In the rows, zero is written as 128.
The rows below fall into families. The same turns and mirrors carry the whole set onto itself and the rows of a family onto each other. For each named row, which other rows are in its family? Write them in the order they are listed.
These 32 rows form 4 families of 8 rows each.
j201: [152 116 174 128 118 119 145 119 110 152 128 114 150 107 151 151 124 108
 121]
j701: [127 130 133 150 109 134 125 129 137 155 160 139 148 112 127 103  83 137
 140]
j81: [150 139 130 129 112 115 112 119 123 146 167 137 145 134 136 104  87 146
 124]
j141: [137 114 134 133 133 105 167 134 131 168 127 121 146 144  93 129 135 133
 111]
j7: [141 159 132 130 124 154  93 125 105 111 122 119 127  95 148 132 113 140
 143]
j540: [ 98 136 127 118 133 141 146 141 108 128  94 106 145 116 108 159 147 108
 163]
j63: [122 109 132 120 133  93 165 128 151 149 147 111 152 154 101 142 120 134
 133]
j928: [145 134 127 144 115 105 119 122 141 148 166 128 142 125 141  98  98 142
 126]
j165: [110 138  87 113 129 128 124 130 129 123 126 144 113 142  92 118 105 136
 163]
j301: [101 125 135 106 135 141 155 133 123 118  97 106 128 120 114 172 151 120
 145]
j674: [133 153 116 129 106 152 106 127  89 119 103 119 123 101 138 122 104 119
 126]
j74: [119 105 129 125 133  94 171 121 149 146 145 121 142 138  94 138 142 129
 128]
j109: [129 155 133 115 115 164 103 123  95 115 115 131 120  99 150 133 118 131
 136]
j17: [106 147 163 147 119 126 109 133 132 124 117 122 137 135  80 139 100 119
 119]
j219: [115 132 133 111 142 143 145 123 112 110 102 111 127 108 102 173 156 127
 145]
j796: [ 95 157 103 124 126 111 149 149 119 107 141 122 137 139 103 120 118 162
 147]
j510: [101 134 172 143 134 141 114 131 136 113 129 116 138 134 101 129 100 118
 110]
j177: [150 104 175 136 125 122 127 126 119 146 132 112 149  98 139 149 137 108
 123]
j680: [109 162  86 119 132 126 137 120 135 112 136 127 120 135 103 122 118 161
 148]
j974: [147 126 103 105 126 106 147 111 102 157 130 122 135 102 150 139 142 150
 161]
j558: [155 125 126 143  97 103 113 118 119 139 158 137 126 145 128 118  88 136
 122]
j439: [147 114  89 115 112 118 151 127  96 144 136 121 134 125 156 138 135 124
 166]
j999: [160 105 155 127 120 138 114 104 124 155 119 120 136 109 140 154 124  98
 127]
j801: [144 124 165 148 101 116 134 129  99 144 127 100 157 119 143 159 130 107
 122]
j311: [148 129 119 103  99 107 133 109 110 156 124 123 139 123 134 127 138 164
 173]
j23: [150 130  94  92 114 116 154 121 109 151 134 127 136 119 149 146 138 148
 158]
j981: [120 108 136 132 125  92 153 132 138 149 150 124 148 160  98 156 131 124
 158]
j211: [119 149 125 119 113 143  97 117 112  94 133 122 126 104 151 144 108 126
 164]
j449: [107 135 139 148 147 142 131 143 133 106 136 120 133 126 109 148 105  96
 102]
j190: [ 99 149  92 107 131 138 123 133 135 113 136 129 123 146 100 124 113 157
 148]
j812: [128 133 126 101 137 115 139 123 105 107 100 103 124 137 116 171 160 123
 135]
j230: [113 139 157 150 132 142 117 134 151 100 138 117 134 131  93 132 112 119
 111]

Same family as j674: j540, j165, j17, j558, j439, j801, j981
Same family as j63: j201, j81, j301, j109, j510, j23, j190

The rows below fall into families. The same turns and mirrors carry the whole set onto itself and the rows of a family onto each other. For each named row, which other rows are in its family? Write them in the order they are listed.
These 21 rows form 7 families of 3 rows each.
j609: [160 109 106  72 150 150 150 130 135 131 139  78 140 129]
j756: [121 116 170 128 131 153 149 168 156 119 128 103 112 108]
j246: [128  95 171 117 134 152 170 162 163 127 124  89 133 104]
j831: [129  86 170 134 127 157 138 181 154 134 137 101 139 109]
j438: [138 124 157  83 131 168  97 161 119  81 156 110 161 136]
j22: [142 103 153  90 131 161  81 156 145  80 161 104 145 141]
j187: [140 119 151  96 133 171  89 155 136  74 146 121 149 135]
j942: [139 117 172  99 134 174  95 154 127  77 158 110 137 130]
j588: [131  99 161 126 114 148 152 169 152 127 125  92 126  88]
j273: [128  87 173 128 126 148 152 168 145 119 124  89 128  95]
j991: [130 104 154  90 127 172  85 160 139  82 150 117 148 137]
j269: [147 112 143  82 137 181  87 147 148  74 152  99 149 119]
j566: [171 113 118  68 129 134 153 147 133 132 130  77 135 121]
j642: [122 110 146  87 143 164 102 147 128  77 168 104 153 139]
j819: [178 108 113  74 147 147 149 144 139 124 135  71 159 122]
j76: [140 101 179 124 115 154 144 165 160 134 130  96 127  97]
j369: [120 100 172 118 128 150 155 175 161 109 136  83 120  97]
j600: [163 116 124  77 163 148 154 138 124 125 115  72 154 116]
j778: [165 123 107  77 157 132 133 133 132 122 138  82 153 130]
j763: [159 122 114  80 163 149 138 140 141 142 126  70 145 124]
j90: [172 107 102  72 151 158 140 142 131 124 133  73 144 126]

Same family as j369: j438, j763
Same family as j90: j588, j991
Same family as j609: j187, j273
Same family as j566: j831, j269
Same family as j942: j246, j778
Same family as j76: j22, j819

The rows below fall into families. The same turns and mirrors carry the whole set onto itself and the rows of a family onto each other. For each named row, which other rows are in its family? Write them in the order they are listed.
These 32 rows form 4 families of 8 rows each.
j881: [ 86 157 179 101 116 114 117 116 145 160  85 133 133 136 141 116  89]
j964: [115 137 162 100 120 109 119 116 130 157 118  63 149 101 149 125  66]
j471: [ 94 144 171 117  95 111 130 112 129 164  92 141 155 106 158 117  84]
j320: [106 181 172 108 129 125 155 127 119 115 109 128 121 143 149 133 120]
j987: [123 121 141 133 123 120 102 138 116 138 121  75 141 123  92 128  73]
j330: [110 161 167 125 127 129 148 150 100 133 101 148 119 131 132 158 113]
j650: [ 97 165 189 126 135 126 146 143 116 118  98 139 120 132 145 150 106]
j304: [115 168 149 114 112 111 112 116 147 158 131  71 140 127 146 132  75]
j512: [154 131 124 146 117 131 131 119 153 129 133  94 126  99 131 110  91]
j51: [114 135 165 152 111 121 153 114 149 113  85 143 127  93 148 114 108]
j789: [102 160 141 129 117 112 133 131 119 136  92 104 167 167 128 130  72]
j448: [114 145 152 105  99 106 120 112 129 175 119  85 152  95 153 128  75]
j874: [131 125 125 129 123 135 131 141  92 144 109  84 137 123 105 153  77]
j292: [111 126 155 136 109 132 150 105 133 110  84 147 137 113 133  91 107]
j203: [111 159 155 118 134 128 145 137 106 132 108  91 159 153 154 145  64]
j917: [112 160 143 120 123 129 146 143  91 146 105 110 155 153 138 157  78]
j456: [ 84 141 185 120 111 116 128 115 130 144  88 128 159 122 160 115  70]
j267: [ 74 142 183 100 108 117 115 104 122 145  90 116 146 129 134 108  84]
j921: [117 130 176 111 135 135 124 131 115 116 115 117  93 100 104 124 125]
j550: [125 120 155 134 120 132 136 119 150 130  87 156 120 107 126  95 105]
j489: [145 130 141 132 119 115 144 115 149 125 114  79 116  72 138 124 105]
j988: [144 133 133 132 100 113 138 112 142 150 123  93 128  69 141 124 101]
j342: [130 125 149 133 128 136 134 147 100 131 106 121 103 101  98 153 113]
j466: [112 158 162 100 113 112 115 110 129 143 139  60 134 108 140 125  88]
j689: [135 114 130 129 136 135 136 132 109 128 102  67 136 117 110 139  71]
j962: [120 171 162 120 133 111 156 144 130 120  95 145 127 143 137 125 121]
j771: [123 133 152 143  96 118 147 112 142 139  96 149 131  80 147 113 110]
j41: [140 132 162 124 140 119 124 150 127 122 125 117 101  99 102 124 122]
j877: [121 119 164 136 136 134 135 138 120 114  91 115  96  95 102 142 113]
j785: [108 159 135 127 116 133 146 114 110 120 106  88 163 161 139 128  73]
j688: [119 108 138 130 122 143 116 118 106 122 113  79 134 119  94 118  77]
j868: [148 142 133 137 114 127 150 110 140 108 133  90 124  92 139 107 111]

Same family as j917: j471, j330, j448, j874, j988, j342, j771
Same family as j964: j650, j51, j203, j456, j489, j689, j877
Same family as j921: j320, j292, j267, j466, j785, j688, j868

